One vector is turned by the same rotation once a tick. Each row is the vector after some number of ticks, and that number follows the row.
The counts run from 0 to 413.
[ -7 -25   9  18   9   4  20   3  -7   9   4  17  -5   5  -7   3  20  18
 -11   9 -13   6  15   1   8   2  13  12  -6 -14 -22  -2  17  -2   4   0
  -4  -4  -2] | 2
[ -4   1  22   8 -13   9  11  -1 -15   6  20   0  -6  19  -3  14  10   1
 -11  18  13   1  -4  -5  -7 -26  12   6   6 -18   4  -2  19   6   3  -1
   7   4  -6] | 225
[-12 -12   6  -3   8   0   4   2   1  19   3   0  -9  11 -15  -7  28   8
 -13  16  -7  13  20  11  11  -5   7   4  -9 -15 -20   4   5  16  -6   2
  -7   3 -15] | 254
[-25 -22  16 -18   2  -1  -3   4   3  13   8  10  -5  15 -11   2   3   4
 -11   9  13   4   8   9  -4  -9  -2  10   7  -5 -28  -8   3  15 -21  -3
  -3   4   4] | 330
[ -5   1  -1  -2  -3   2  -8  -1  -6  20  -1 -14 -10  19 -16 -13  14  -1
 -23  24   9  21  12   8  10 -11  -1   4  -7 -19  -9  11   2   8   2  -9
  -4  14 -10] | 116
[ -7 -14  13  19   9   7   7   9 -11   9  17  12   3  10 -12  -2   8   8
 -14  19   9  12   0 -17   1  -3  11   9  14 -20  -2   8  19 -12   3   5
 -10   5  14] | 149
[-15 -20   5 -16 -13  -7  -9  -6  -9   7   0   9   1  21  -2  -6   1   0
 -14  15  18  13   4  10  -9 -13   0  11 -10  -8 -23  -7  -7  14 -13 -11
  -8  11   5] | 190
[ -8 -12  10  -2   2  -8  15  -4 -12  19  17  11  20  19  -9  -3  14  13
  -4   5   3   6   9  -4  -4 -11  -2   7  -5 -18 -15  -5   5   1  -3   8
 -22   3  22] | 15
[ -6   3  -1  -2  -4   1  -9  -1  -6  16  -1 -17  -9  18 -17 -14  12   0
 -24  23   9  19  14   7  10 -13  -2   5  -6 -20 -10  11   3   6   2 -11
  -6  12  -8] | 117
[  7 -19  -7  16  -3  -4   5 -10 -13  22  -4   6   6  10   0  -1   4   6
 -11   8   5   9   8  -7   9  10   0  10  -3 -15 -21  -8  14 -16  13  -4
 -10  20  22] | 281
[  1  14   9  -2 -14   4   5  -9 -14  15  14 -11  -1  29  -5   2   8  -3
 -17  20  23  11  -7  -7   1 -20  -1   3  -2 -19   5   0  10   5   9  -7
  -1  14  -1] | 368
[  3 -14  10  11 -11   2  12  -9 -18  13   4   0 -10  11   9  -2   5  19
 -20  -2   8  10   9  13  -1  -4   3  -5 -12 -19 -12 -12  11  -2  14  -5
  25  16  -1] | 352
[ -3  -4  -3  -1 -18 -14  -1 -14  -6  22   0   2  12  10   1 -14  17   1
 -11   8   9  -1   8 -10  13  13   5  -5  -9   1 -27 -11   6  -4   8  18
  -2  23  14] | 30
[-11  -6  -1  -2  -9  -9  10  -9  -8   9  -3  -7  12  16  -9  -3  12  13
 -14   7  -4  -1  22   6   7 -14  -4  20 -16 -15 -29  -6   3   2  -2 -11
 -18  -9  10] | 266
[-15  -4  17  -5  -9  -5  14   3  -5  13  25  13  14  19 -16  -6  15   5
  -8  14   7  -7  -4 -13   4  -6   9   5   2   4 -15   5  10   0  -1  26
  -9   2   9] | 160
[-14   4   7  -3  15   4   3  -4  10  21   1  -5 -11   4  -6  -5  26   8
 -18  11   5   8  18  -9  21  14   6  -4   5 -16 -18 -11  18   8  -5   3
   4   5  -9] | 247
[-13  -5   4  -9 -19  -2  -6  -7  -6   7  -3  -9  -2  18  -6  -4 -15   4
 -26   5  25  -1   4   5   2  -3 -13  12   2  -2 -29 -10   5  -9   0 -14
   9  11  15] | 199
[-10  16  15  -7  -5   5  16 -14   2  14  14  -3   1  21  -1  18  17   0
  -8  11  16 -10   0 -20   8  -6   4   8   7  -9 -10 -19  24   9  -2   1
  -3  -2  -1] | 234
[ -8  -6   2  14   4   5  -4   1   5  11  -7  -7 -15  -2  -8   6  24  -1
 -13  22  -3   2  21 -10  18   2  15  12  11 -16 -19  -3  24   2  -4  -4
  -3   2 -10] | 390
[ -7   8   3  13  -4   8   1  -1   3   8  -4  -9 -17   7 -10  -3  19  -1
 -23  25   5   4   9 -14  24   9  14   7   4  -5 -15   2  23  -3   8  -2
   9   4 -17] | 385
[ -9 -13  11  -1   5  -7  14  -3 -12  19  16  10  19  16  -8  -3  14  14
  -5   5   3   6  12  -4  -4 -11  -1   7  -2 -22 -14  -6   6   1  -5   6
 -22   2  24] | 14
[  4 -16   4  18  -7   0  -2   5 -19  18  12   5   3  13 -12 -11   5   0
 -15  21  10  15  -3  -6   0  -5   8   3   4 -14  -4  13  10 -14  12   9
  -5  25  13] | 289
[ -4   8   1  -5   4   0   3 -18  -1  23  -3  -7  -5  12   7  -7  20   8
 -20   7  15  16  14  -8  14  12   0  -9  -7 -23 -11 -19  10   8   3  -7
   6  15  -3] | 105
[-11 -18   3   0 -26  -7 -18  -3 -11   0  -4   5  -2  12  -1   0   7 -12
 -11  28  14   4   5  -1  -7 -18  17  16  -2  -8 -18  -2   2   9 -12  -4
  -9  14   1] | 48
[-11 -12  12   7  10  -2  11   2 -12  14  14   7  15   8  -6  -6  14  19
 -11   4   3  10  17  -6  -3  -9   1   7   3 -29 -10  -4  10  -4  -6   3
 -16  -2  23] | 11
[ -5  -5  10   4 -27  -8  -4  -1 -10  11  14   1  10  15  -9   2  13 -11
  -4  22   9 -12  -1 -13   1 -16  14  10   7   2 -15   2  13  -3  -1  20
 -11  14  11] | 299
[-22   6  15  -2 -13  -8   7  -2   0   5  15   3  12   7  -6 -18  17  13
 -19   7  13  -9   8 -18  10   8  11  -4   1   1 -20  -5  11  -5  -1  25
   5  -1   9] | 166
[-10  -1  10  -5  -8  -8  17  -6 -13  15  20  10  21  25 -11 -16  10  14
 -15   7  11   6  -2  -6   1  -4  -2   2 -13  -6 -13   3   0  -3   7  13
 -12   4  16] | 20
[-24 -19  18 -19  -4   0   4   4  -1  10  12  10  -5  21 -15  -2   0  10
 -16   7  13   3   4  15  -4 -11  -5  10  -1   1 -28  -3   0  12 -13  -2
   3   0  -1] | 333
[-27 -19  16 -11   8   2 -10   5   4   7   4  10  -8   6  -5  -4   5   6
 -17  11  20  11  12  -2  -4   0   4   6  15 -14 -21 -11   7  10 -24  -4
   0   4   6] | 326
[-20 -16   7  -1  -5  -7 -11  -3  -7   1  -3   9  -2   1   8 -22  14  11
 -24  13  16  18  16  -2  -3   4  17  -6  -7 -19 -15  -9  -3   8 -12   1
   6  11   1] | 181
[ -1  21   3  -5 -15   1   2 -14  -2  19   5 -19   0  23  -7   8  11  -9
 -14  18  19  -5   1 -17  14  -7  -4   8   6  -9 -10  -9  19   1   6  -4
  -5  11   2] | 374
[ -7  11  10  -7  -6   0  21 -19  -6  13   8   3  -1  22   8  -4  19  15
 -20   4  14   7   1  -6   9   4   5  -7 -20 -11  -9 -18   8  11   9  -1
  11   4 -10] | 99
